Each named move below is a turn or a mirror, shown by a few rows before and after it. Which moves, in which order, take the first row of each later pair to the second? The first pair is answered.
Z:
[ -2   4 -22  -5  19  25 -13  -7 -25  38  -9   8  44  33 -16 -11 -12  13
 -23  -7   8   0  -3  11] |-> [-18  19 -11   1  35  17  -9   7 -17  26 -11   5  39  33 -22  -3 -10  26
 -14  -9  24   2   0  12]
[ 12  19  -8 -21  12  22  -1   6  -1  56  -7   4  -4 -28  12 -11  26   0
   0  -8   1 -33   9  -9] |-> [  9  29  -3 -16  22  18  -2  12   6  50 -12   4 -10 -27   9  -9  31   7
   6 -13  11 -29   7  -9]
[  9  -7   0  28 -15   3  14 -16  -1 -10  23  25  -8   7  14 -10   6 -14
  20   6 -32  -4  -5  15] |-> [ -2  18   8  36   1  -6  15   5  11 -24  20  24 -20   3   8   3  13   6
  30   6 -13  -1  -1  17]
[  9   3 -13  25   2  15  35   8 -23   3  15  22  -8 -12   6 -27 -12 -16
   9   0 -27 -20  19  15] |-> [ -2  23 -13  36  15   7  39  24 -15 -12  11  20 -12 -13   1 -20  -3   0
  17   1 -10 -17  24  19]
H:
[ -7  27  17  13  23  -8   7   8  13 -38 -11   0 -24   7 -13  10   2  22
   9  13   2  38   7  31] |-> [  1  16  15 -10   7 -22 -10 -14  24 -39 -16  -2 -10  14  -2  31   4  19
   4   4   6  39   1  24]
[ 21  -1 -12 -14 -16 -15 -12 -20   7  -4 -10  -4  11   7  26   9   1   4
   1 -10  -1  -2  -6   0] |-> [ 14  16  -8  16  17   8  22   6  -9  -5   4  11   1  -2   3 -21  -5  10
  14   8  -9 -10   3  14]
[ 18 -22  12   0  26  31  44  -6  11 -30  17  -5   3 -10  10 -29  15  28
 -17   0 -24  -3 -35   2] |-> [ 21 -28  13 -27   3  17  23 -28  23 -29  14 -15  13  -3  26  -3  16  20
 -29 -19 -25   5 -45  -7]
[  2   6  32 -43  -9 -27 -12   7   7  20 -19 -19  10  -4  27  13  -8 -10
 -40   8 -12  -6  -9 -18] |-> [ -3  20  35  -9  25   4  18  36 -19  17 -11  -8  -7 -11   3 -26 -11  -7
 -27  33 -20 -12   3  -6]
Y:
[ -5   9   9   7  31  15  34  24  24  -4   1 -12   2 -12  -1  -3  -4  26
   6  12   3  13 -10  -2] |-> [ 13   5  -7 -17  11   2  40   8   8   8  -3   2  15  -9  34  -2 -12  23
  11 -10  -3 -17   3   5]
[  3 -18 -12  31  -3   1 -14 -33 -20   1  -1  12  -7   2 -22  -5 -12 -12
   4  -8 -25  -1  24   3] |-> [  1 -13  -5  32  10   1 -13 -24 -21  -2  -1   7  -8  -3 -34  -6 -10 -13
   2   1 -24  11  21   1]
[  6  -4  12 -13  10   4  -2  14  -2  29 -12 -22  -1  11  -6   4   5   5
 -10  19  13   8 -16 -13] |-> [ 18  -6   2 -23  -5  -4  -5  -2 -11  33 -14 -14   3  19  18   7   3   2
  -4   3  11  -7  -9 -12]
L:
[ 24 -18   2  10 -44   2 -19  -6  -2  10 -21  18  28  11  18   6  21   5
  15 -24 -10  12  24  21] |-> [ 11 -27  12 -17 -24   7 -29  -4   4  32 -32  -6  40  17  12   5  19  11
   1  -9  -5  24   5   8]
[ -9  11   6  -3  12   8  -2  -1  -9   4  16   8  12  -1  13   3  10 -11
 -20  -4  -6  11   5  11] |-> [-11  12  12  -4  12  11   0   3 -10   5   8  12   9   0  12   2   8 -15
 -18  -3  -7  11   6   9]
[  1  -1   0  20  -8  13 -28 -13   3  21  -5   6  13  -2  -9  -2  -6 -38
   5   1   1  13  12  -6] |-> [ -4   3   7  17  -2   9 -36  -8   5  19 -12   0  13   1 -14   0  -5 -34
   1   6  11  18  14  -4]
[  1  24   4  43 -14   8  -3  -5  50 -47  14  18 -20 -12   6  46  11   4
   6 -20  -9  25  -5   7] |-> [ 25 -23  -7   9 -29  20  -3 -36  43 -10  21   7   3  -8  23  37   2 -12
 -21 -15 -39  18 -34 -11]
Now pairs of rows:
Each pair is two moves apart.
[  7   1 -18  11  -6   5  19 -10   1 -36  27  22 -10 -17  17  -6  13   8
  12 -22 -17  -4   9   6] |-> [  5 -16  -9  17  -4  17  17  -6   2 -25  34  16  -9 -17  -2 -11  11  -5
   3  -9 -31   5  -1  -1]
Y Z
[ 11 -28 -12 -34   6   3 -10  17   7  14   0 -15  28  16 -10  -2 -22  -8
 -12  25  15  -1 -14 -14] |-> [ 17 -34 -19  -9 -17   8  -8   4 -12  10   9   4  26  18 -10 -12 -21 -30
  -8  13  -2 -13  -3  -7]
L Z
[ 17  33   5  -5  17  20   9  -4 -41 -16  -1  20  -7  25  15 -10  11  -5
  21  12 -10 -21  19 -32] |-> [ 14  22  12 -41   7   6 -13 -16 -28  -2 -13   2  11  34  17   8  10   1
   5   5   5 -13   5 -49]
H L
[  0   2  17  42 -13   8 -19  -8  20 -40  14  13 -20 -10 -25  14  20  -4
   5   4 -10  33   5   5] |-> [ -7  11  20  37  -1   1 -18  -7  31 -41   7   1 -19 -12 -22  19  20  11
   6  10  -1  38  -7   6]
L Z
[-34  23   5 -12 -14 -26 -57   5  -4  19 -30   1  14  14   4   8  -4   3
   4 -12  57 -13  14   5] |-> [-24   4  -2  22   6  10 -18  28 -42  37  -6  16   5   7 -14 -53 -18 -17
   7  20  27 -33  24  18]
Z H
[-27  18  17 -34  15  -3  14 -21 -39  33 -24   7  -4  -4  26 -23 -11   1
 -31  -4  10 -27  -6   1] |-> [-32  29  20 -34   2 -20   0 -15 -23  11 -33   6  -7  -4  24  -2  -1  11
 -27 -22  31 -22  -1   0]
L H
[ 10  -7  -4  -3 -20  -5  -8 -25  17 -10   4  15  -4  -1  17  23   5   7
 -15  -6 -17  12  -7  -5] |-> [ 10 -15   2  10  12  19  16 -10   0   5  13  12  -9  -8   1 -12   5   7
 -13  12 -31   5 -14  -6]
H L
[-21  -2   8  -2   3  -8 -22  19  16  11  -9 -14  15  -1 -15   4   1 -15
 -11  12   9  27 -17  -5] |-> [-15  -9   5  13  11   7  -8  18   0  16  -2  -8   9  -4 -23 -16  -6 -18
 -11  23  -5  20 -14  -3]
Z H
[ -3  37   2 -62  -4 -33  -6 -21  27 -11 -35   5  26   3  25  21   4  44
  19 -32  49 -12   4   7] |-> [ 27  15 -24  -4  -5   7  57 -23 -20 -15   3  48   3 -10  28 -40 -12  12
  27 -23 -13 -47  21  29]
H L
[ -4  -3 -22  15 -52  -4 -17  -5 -42  20  -2  23  10   2  18 -25 -12 -18
   9 -29  -5 -46  43  18] |-> [-14 -14  -1 -16  -1  15 -15  13 -47  65 -12 -11  26   7  -9 -50 -23  -4
 -11  17   0 -32  14  -1]
L H
[-24  28  21  27  20  -4   2  29  13 -20  11   1 -12  -9 -28   1   6  13
   7  14  13  14   1   3] |-> [  0  18   1  41 -14  -2  19   6   6 -41  27  25 -15 -16  -1   0   2  -2
   9  -8 -12  -4  18   9]
L Z
